j_332: [ 5.55  6.06 -4.53  2.10]
j_655: [ 4.17  0.76 -4.38  7.47]
j_246: [-2.76 -1.93  2.46  2.89]
j_420: [ 4.00  0.38 -5.50  8.99]
j_249: [ 4.52 -1.92 -2.77  2.46]
j_610: [ 2.89 -1.92 -2.76  2.46]
j_114: [ 6.62 -1.92  4.53  2.90]
where: [0.76]	j_655, 1
where: [-5.50]	j_420, 2
j_332?	[ 5.55  6.06 -4.53  2.10]
order: [-2.77 -1.92  2.46  4.52]	j_249
where: [0.38]	j_420, 1
order: [ 2.46  2.89 -2.76 -1.93]	j_246
order: [ 2.46  2.89 -1.92 -2.76]	j_610

j_396: [ 0.75 -5.05 -0.46  3.00 -2.12  1.29  1.79 -0.79  1.08  4.29  3.27 -5.18
  0.99 -0.15  2.78 -1.26 -1.13  7.23 -1.12  2.26  2.64 -1.41 -2.57  1.89
 -0.98  4.99  0.96  2.74  0.21 -0.44  1.08 -7.78  0.64  2.92  2.98 -0.17
 -4.55 -0.50  0.73 -0.07  1.61 -0.26 -1.66  1.37 -0.50 -3.03 -4.35  5.29
 -3.43  1.86  2.50 -1.48 -1.06 -1.99 -0.17 -0.06  0.40 -0.03  1.40  0.41
  2.70]
j_821: [-3.75  0.61 -1.12  2.63 -1.57 -1.85  1.40  1.73 -1.87 -5.12  3.98 -3.35
  0.94 -2.33  2.74  0.57  1.27  0.06 -2.54  3.44  2.48  1.95 -1.72  2.78
  2.98  2.22 -2.93  3.62 -0.02 -2.80 -3.48  2.76  0.23 -3.90  0.51  0.73
  1.73  0.93  1.21  2.12  0.08 -3.00 -3.95 -2.32  0.61  0.16  1.27 -0.47
  1.31  8.82 -2.46 -1.78  3.26  2.31  1.61  1.54  1.79 -2.77  0.53  0.51
  2.35]
j_267: [-0.40  2.39 -1.67 -2.66 -0.52  1.50 -0.38 -1.84  3.34  3.91 -3.88  2.16
  2.35 -1.53  1.65 -2.43 -0.02  1.38  0.29  4.95  1.60 -2.46 -5.09 -3.21
  1.99  2.59  1.46  2.83 -2.25  2.60  3.94  0.75 -0.68  2.22  0.09  0.58
 -3.67  1.07  1.21 -1.05 -1.03  4.44  1.57  0.30 -6.65 -0.15  2.69 -0.15
 -4.38 -3.81  0.37  1.30 -1.53 -1.48 -5.13 -3.65 -3.55 -0.57  2.58 -4.36
 -3.63]
j_896: [ 2.71  0.11  1.64  1.70 -0.69 -1.43  2.59 -1.61 -0.50 -0.34 -3.44  2.82
 -0.94  2.23  2.74  2.07 -2.03 -3.36  0.99 -2.33 -4.32  1.25  5.03  2.49
 -3.00 -6.62 -0.54 -5.49  2.22  2.26 -2.73 -1.13 -4.33  4.51 -2.44 -0.79
  1.41 -0.63  0.37 -3.36  2.29 -3.78  1.88  4.87  1.46  1.10 -0.16  1.71
 -0.27 -5.46 -0.30  0.99 -1.81 -2.56  0.32 -1.67  0.33 -2.77  0.38  1.66
  2.00]
j_268: [-1.12  1.40  2.74  1.08 -1.66  1.08 -0.98 -5.18 -0.50 -7.78  5.29  0.40
 -1.41 -1.26 -0.17  2.50  0.41 -2.57  4.99 -0.51 -1.06  2.64  2.92 -0.07
  2.98  0.75  1.86 -1.13  0.73 -0.44 -1.99  0.21  0.96 -5.05  7.23 -0.79
  3.00  1.79 -0.46  3.27  4.29 -0.26 -3.03  1.61  1.89 -3.43 -2.12  0.99
  2.26  2.78 -0.03 -4.55 -4.35 -1.48  0.64  1.29 -0.15 -0.17 -0.06  1.37
  2.70]
order: [-1.48  0.64  1.29 -0.15 -0.17 -0.06  1.37  2.70 -1.12  1.40  2.74  1.08
 -1.66  1.08 -0.98 -5.18 -0.50 -7.78  5.29  0.40 -1.41 -1.26 -0.17  2.50
  0.41 -2.57  4.99 -0.51 -1.06  2.64  2.92 -0.07  2.98  0.75  1.86 -1.13
  0.73 -0.44 -1.99  0.21  0.96 -5.05  7.23 -0.79  3.00  1.79 -0.46  3.27
  4.29 -0.26 -3.03  1.61  1.89 -3.43 -2.12  0.99  2.26  2.78 -0.03 -4.55
 -4.35]	j_268
j_268?	[-1.12  1.40  2.74  1.08 -1.66  1.08 -0.98 -5.18 -0.50 -7.78  5.29  0.40
 -1.41 -1.26 -0.17  2.50  0.41 -2.57  4.99 -0.51 -1.06  2.64  2.92 -0.07
  2.98  0.75  1.86 -1.13  0.73 -0.44 -1.99  0.21  0.96 -5.05  7.23 -0.79
  3.00  1.79 -0.46  3.27  4.29 -0.26 -3.03  1.61  1.89 -3.43 -2.12  0.99
  2.26  2.78 -0.03 -4.55 -4.35 -1.48  0.64  1.29 -0.15 -0.17 -0.06  1.37
  2.70]
j_896?	[ 2.71  0.11  1.64  1.70 -0.69 -1.43  2.59 -1.61 -0.50 -0.34 -3.44  2.82
 -0.94  2.23  2.74  2.07 -2.03 -3.36  0.99 -2.33 -4.32  1.25  5.03  2.49
 -3.00 -6.62 -0.54 -5.49  2.22  2.26 -2.73 -1.13 -4.33  4.51 -2.44 -0.79
  1.41 -0.63  0.37 -3.36  2.29 -3.78  1.88  4.87  1.46  1.10 -0.16  1.71
 -0.27 -5.46 -0.30  0.99 -1.81 -2.56  0.32 -1.67  0.33 -2.77  0.38  1.66
  2.00]
j_821?	[-3.75  0.61 -1.12  2.63 -1.57 -1.85  1.40  1.73 -1.87 -5.12  3.98 -3.35
  0.94 -2.33  2.74  0.57  1.27  0.06 -2.54  3.44  2.48  1.95 -1.72  2.78
  2.98  2.22 -2.93  3.62 -0.02 -2.80 -3.48  2.76  0.23 -3.90  0.51  0.73
  1.73  0.93  1.21  2.12  0.08 -3.00 -3.95 -2.32  0.61  0.16  1.27 -0.47
  1.31  8.82 -2.46 -1.78  3.26  2.31  1.61  1.54  1.79 -2.77  0.53  0.51
  2.35]

j_984: [-3.64 -1.56  3.83 -3.88]
j_23: [-1.56 -3.65 -5.53  5.43]
j_684: [-0.87 -5.41 -5.52  6.27]
j_391: [-0.87 -5.41 -5.52  8.19]
j_646: [-0.65 -5.99 -8.01  6.97]
j_883: [-1.56 -3.65 -3.88  3.83]
j_984?	[-3.64 -1.56  3.83 -3.88]
where: [-3.64]	j_984, 0
order: [-3.65 -3.88 -1.56  3.83]	j_883
j_646?	[-0.65 -5.99 -8.01  6.97]
j_23?	[-1.56 -3.65 -5.53  5.43]

j_947: [-2.78  4.81 -0.26 -1.90]
j_206: [ 2.43 -4.85 -0.92  2.58]
j_624: [ 2.72 -8.30 -0.95  0.89]
j_84: [ 3.18 -2.28  1.16 -5.55]
j_607: [ 0.59 -2.43  3.05  1.44]
j_649: [-0.91 -4.85  2.43  2.58]
j_451: [-5.26  1.97 -2.98  3.01]
j_163: [-3.10  2.73 -7.52  1.13]
j_447: [-5.26  3.90 -2.98  3.01]
where: [1.13]	j_163, 3
order: [-4.85 -0.92  2.43  2.58]	j_206
j_607?	[ 0.59 -2.43  3.05  1.44]

j_866: [-4.01  7.40  7.08 -2.62 -1.28 -6.35 -0.94  6.14  5.85 -5.96 -3.63  6.57
  7.17 -6.33  6.81 -0.26  6.84 -6.27 -2.94  4.02  7.06 -4.47 -4.65  6.13
  5.16  7.38  6.99 -0.75 -3.02 -2.71 -3.38  5.55  6.92 -2.57  1.24 -2.58
 -3.44 -4.27  4.94  6.97 -6.34  6.60  6.57 -2.33 -0.90  6.59 -3.39  6.74]
j_907: [ 2.30  0.80  0.96  2.78 -4.69 -0.55 -4.63  0.68 -0.40 -2.41  1.58 -1.54
  0.00  0.65  1.88  3.02 -0.25 -2.19  2.77  5.00  0.32 -0.04 -1.92 -0.76
 -1.33  0.85  1.33  3.96  3.00  2.15  2.61  2.97 -0.69  2.42 -0.59  1.46
  3.12  2.94 -2.11 -0.32  0.17  0.74  1.69  3.23 -4.80  2.25  2.13  0.69]
j_986: [-1.15 -1.76 -1.89  2.01 -0.99 -1.28 -0.80 -2.05 -1.17 -1.15  1.61 -1.74
 -1.90 -1.24 -0.63  1.69 -1.92 -1.39 -0.99 -0.34 -1.85 -1.67 -1.30 -2.04
 -2.46 -1.70 -1.61  1.78  1.95  1.69 -1.10 -1.90 -1.99  2.06 -1.94  1.72
 -0.83 -0.91 -2.14 -1.88 -1.22 -2.23 -1.25  1.69 -0.90 -1.72 -1.12 -2.22]
j_940: [ 9.23 -4.84 -5.18 -1.31 -6.70  6.07 -7.54 -0.73 -9.57 -1.39 -2.60 -8.80
 -4.76  7.50 -6.66 -3.18 -4.93  0.60  9.17  1.16 -6.02  7.99  4.86 -5.43
 -6.74 -5.01 -5.70 -0.38 -0.45 -2.46  9.38  1.90 -7.25 -1.36  3.38 -3.13
  9.40  9.38 -8.35 -6.01  6.91 -2.56 -6.88 -1.11 -7.05 -3.60  9.08 -3.44]
j_55: [-6.39  2.40  2.50  2.63  2.42 -5.84  2.89 -1.06  5.76 -0.59  3.37  4.52
  1.60 -6.21  5.24  4.29  1.34 -1.82 -5.61  1.15  2.63 -5.64 -5.51  1.11
  2.24  2.55  3.15  2.45  2.18  3.58 -6.05 -1.20  3.24  2.81 -5.08  3.91
 -5.59 -5.84  3.10  2.19 -6.22  0.20  4.54  3.01  2.58  2.17 -6.42  0.82]
j_55?	[-6.39  2.40  2.50  2.63  2.42 -5.84  2.89 -1.06  5.76 -0.59  3.37  4.52
  1.60 -6.21  5.24  4.29  1.34 -1.82 -5.61  1.15  2.63 -5.64 -5.51  1.11
  2.24  2.55  3.15  2.45  2.18  3.58 -6.05 -1.20  3.24  2.81 -5.08  3.91
 -5.59 -5.84  3.10  2.19 -6.22  0.20  4.54  3.01  2.58  2.17 -6.42  0.82]
j_940?	[ 9.23 -4.84 -5.18 -1.31 -6.70  6.07 -7.54 -0.73 -9.57 -1.39 -2.60 -8.80
 -4.76  7.50 -6.66 -3.18 -4.93  0.60  9.17  1.16 -6.02  7.99  4.86 -5.43
 -6.74 -5.01 -5.70 -0.38 -0.45 -2.46  9.38  1.90 -7.25 -1.36  3.38 -3.13
  9.40  9.38 -8.35 -6.01  6.91 -2.56 -6.88 -1.11 -7.05 -3.60  9.08 -3.44]
order: [ 1.78 -1.70 -0.90 -1.30 -2.04 -0.99 -1.85 -1.39 -1.24 -1.99 -1.74 -1.17
 -0.83  2.06 -1.90 -0.91 -0.80 -1.67 -2.14  1.69 -1.89 -1.22 -0.34 -1.76
 -0.63  1.61  1.72 -1.15 -2.23 -1.61 -1.92 -2.05 -0.99 -1.15 -1.25  1.69
 -2.46 -1.12 -2.22  1.69 -1.28 -1.94  2.01 -1.10 -1.72  1.95 -1.90 -1.88]	j_986

j_521: [-4.88  1.00 -2.12 -7.07  5.13 -0.32 -0.85 -3.52  0.04 -1.84 -0.01 -3.28
 -0.19  2.64 -1.58 -3.61 -0.63  2.41  0.06  3.86 -1.04 -4.53  1.05  4.95
 -3.65 -2.97  3.48 -1.22 -1.16  2.14 -2.95 -1.64  6.43 -1.62  2.78  1.00]
j_304: [-2.77  0.21 -1.52 -0.09 -0.07  1.00 -1.62  2.37  0.97  0.64 -1.63  2.93
  1.29 -0.26 -2.66  2.29  0.94  0.56  0.87  2.53 -1.93 -0.81  4.08 -2.37
  2.28 -2.03  1.67  1.31  1.43 -0.97 -0.42 -1.73  0.16 -3.49 -0.88  3.44]
j_424: [ 1.09 -1.08  0.46  0.95  1.61 -2.39  2.48  2.67  0.80  1.90 -0.30  3.08
  1.67  2.91 -3.36  5.31 -1.15 -0.08 -2.11  2.42 -0.68 -1.48  1.14 -2.16
  0.34 -3.20  3.75  2.36 -1.48  1.97 -2.09 -0.66  5.09 -2.00  1.01  0.48]
j_337: [-1.04  1.00 -1.22  2.41 -1.58 -0.85 -2.97 -3.28  1.00  0.05  5.13 -1.64
 -0.63  2.64 -0.01 -3.61 -2.12  6.43 -3.52  3.48 -0.19 -1.62  1.05 -4.53
  4.95  3.86 -1.84  2.78 -4.88 -0.32 -2.95 -7.07 -1.16  2.14  0.04 -3.65]
j_213: [ 1.09 -1.08  0.46  0.95  1.61 -2.39  2.48  2.67  0.80  1.90 -0.30  3.08
  1.67  2.91 -3.36  5.31 -1.15 -0.08 -2.11  2.42 -0.68 -1.48  1.14 -2.16
  0.34 -3.20  3.75  2.36 -0.50 -1.60  0.37 -1.04  1.24 -3.47 -0.18  3.91]
j_120: [-5.01  0.27 -2.90 -7.27  5.98  0.27 -0.75 -3.00  0.91 -1.88 -0.01 -2.64
  0.31  3.34 -1.21 -2.04  0.20  2.98 -0.43  3.88 -2.35 -3.26  1.50  4.76
 -4.43 -2.83  5.11 -0.29 -1.42  2.06 -2.28 -1.03  5.54 -1.55  1.74  0.98]
j_26: [-5.02  0.59 -2.70 -7.02  5.50  0.01 -0.67 -3.23  0.50 -2.10 -0.32 -2.72
 -0.19  3.15 -1.34 -3.05 -0.01  2.87 -0.06  3.63 -1.56 -3.94  1.16  5.00
 -4.25 -3.01  4.31 -1.01 -1.22  2.06 -2.68 -1.53  6.01 -1.47  2.40  1.27]
j_120?	[-5.01  0.27 -2.90 -7.27  5.98  0.27 -0.75 -3.00  0.91 -1.88 -0.01 -2.64
  0.31  3.34 -1.21 -2.04  0.20  2.98 -0.43  3.88 -2.35 -3.26  1.50  4.76
 -4.43 -2.83  5.11 -0.29 -1.42  2.06 -2.28 -1.03  5.54 -1.55  1.74  0.98]
order: [-7.07 -4.88 -4.53 -3.65 -3.61 -3.52 -3.28 -2.97 -2.95 -2.12 -1.84 -1.64
 -1.62 -1.58 -1.22 -1.16 -1.04 -0.85 -0.63 -0.32 -0.19 -0.01  0.04  0.06
  1.00  1.00  1.05  2.14  2.41  2.64  2.78  3.48  3.86  4.95  5.13  6.43]	j_521

j_836: [-1.83 -1.74  0.30 -0.18  6.42]
j_194: [-0.26 -2.87  0.00  2.17  5.79]
j_727: [-2.66  2.40 -1.19 -1.96 -4.41]
j_160: [ 2.34  1.01  0.66 -0.15 -2.72]
j_285: [ 2.40 -1.19 -1.96 -0.58 -4.41]
j_488: [ 0.99 -1.29  1.19  3.07 -8.14]
j_429: [-2.65  0.31  0.59  1.20 -6.80]
j_194?	[-0.26 -2.87  0.00  2.17  5.79]
j_285?	[ 2.40 -1.19 -1.96 -0.58 -4.41]
where: [1.20]	j_429, 3
order: [-4.41 -1.96 -1.19 -0.58  2.40]	j_285
where: [-0.15]	j_160, 3
where: [-2.65]	j_429, 0

j_474: [-0.18 -0.16 -1.12  1.47 -2.22  9.76]
j_912: [-0.64 -0.30  1.36  1.55 -2.62  5.73]
j_105: [-0.18  2.95 -1.12  1.47 -2.22  9.76]
j_376: [-2.82  1.85  0.34  0.83  0.26  0.40]
j_236: [-1.12  1.47  9.76 -2.21 -0.16 -0.18]
order: [-0.16 -2.22  1.47 -1.12  9.76 -0.18]	j_474
j_474?	[-0.18 -0.16 -1.12  1.47 -2.22  9.76]

j_729: [-3.34 -1.63 -1.41 -2.16 -3.18  2.26  3.54 -3.25 -3.78]
j_298: [ 2.06 -1.17  0.84 -2.15  0.34  0.33  2.38 -0.01 -0.55]
j_498: [ 1.99  3.32 -5.69 -8.09  0.25  2.38  2.88 -3.70  1.77]
j_835: [-0.59 -1.60  1.40  0.92 -5.39  0.22  2.02 -0.84 -6.58]
j_90: [ 2.29 -0.91 -0.12 -3.33 -1.13  1.31 -0.48 -0.99 -0.88]
j_742: [ 2.29 -3.34  1.31 -0.48 -0.99 -0.88 -0.91 -0.12 -1.13]
order: [-0.88 -0.99 -0.48  1.31 -1.13 -3.33 -0.12 -0.91  2.29]	j_90
j_298?	[ 2.06 -1.17  0.84 -2.15  0.34  0.33  2.38 -0.01 -0.55]
where: [-2.15]	j_298, 3

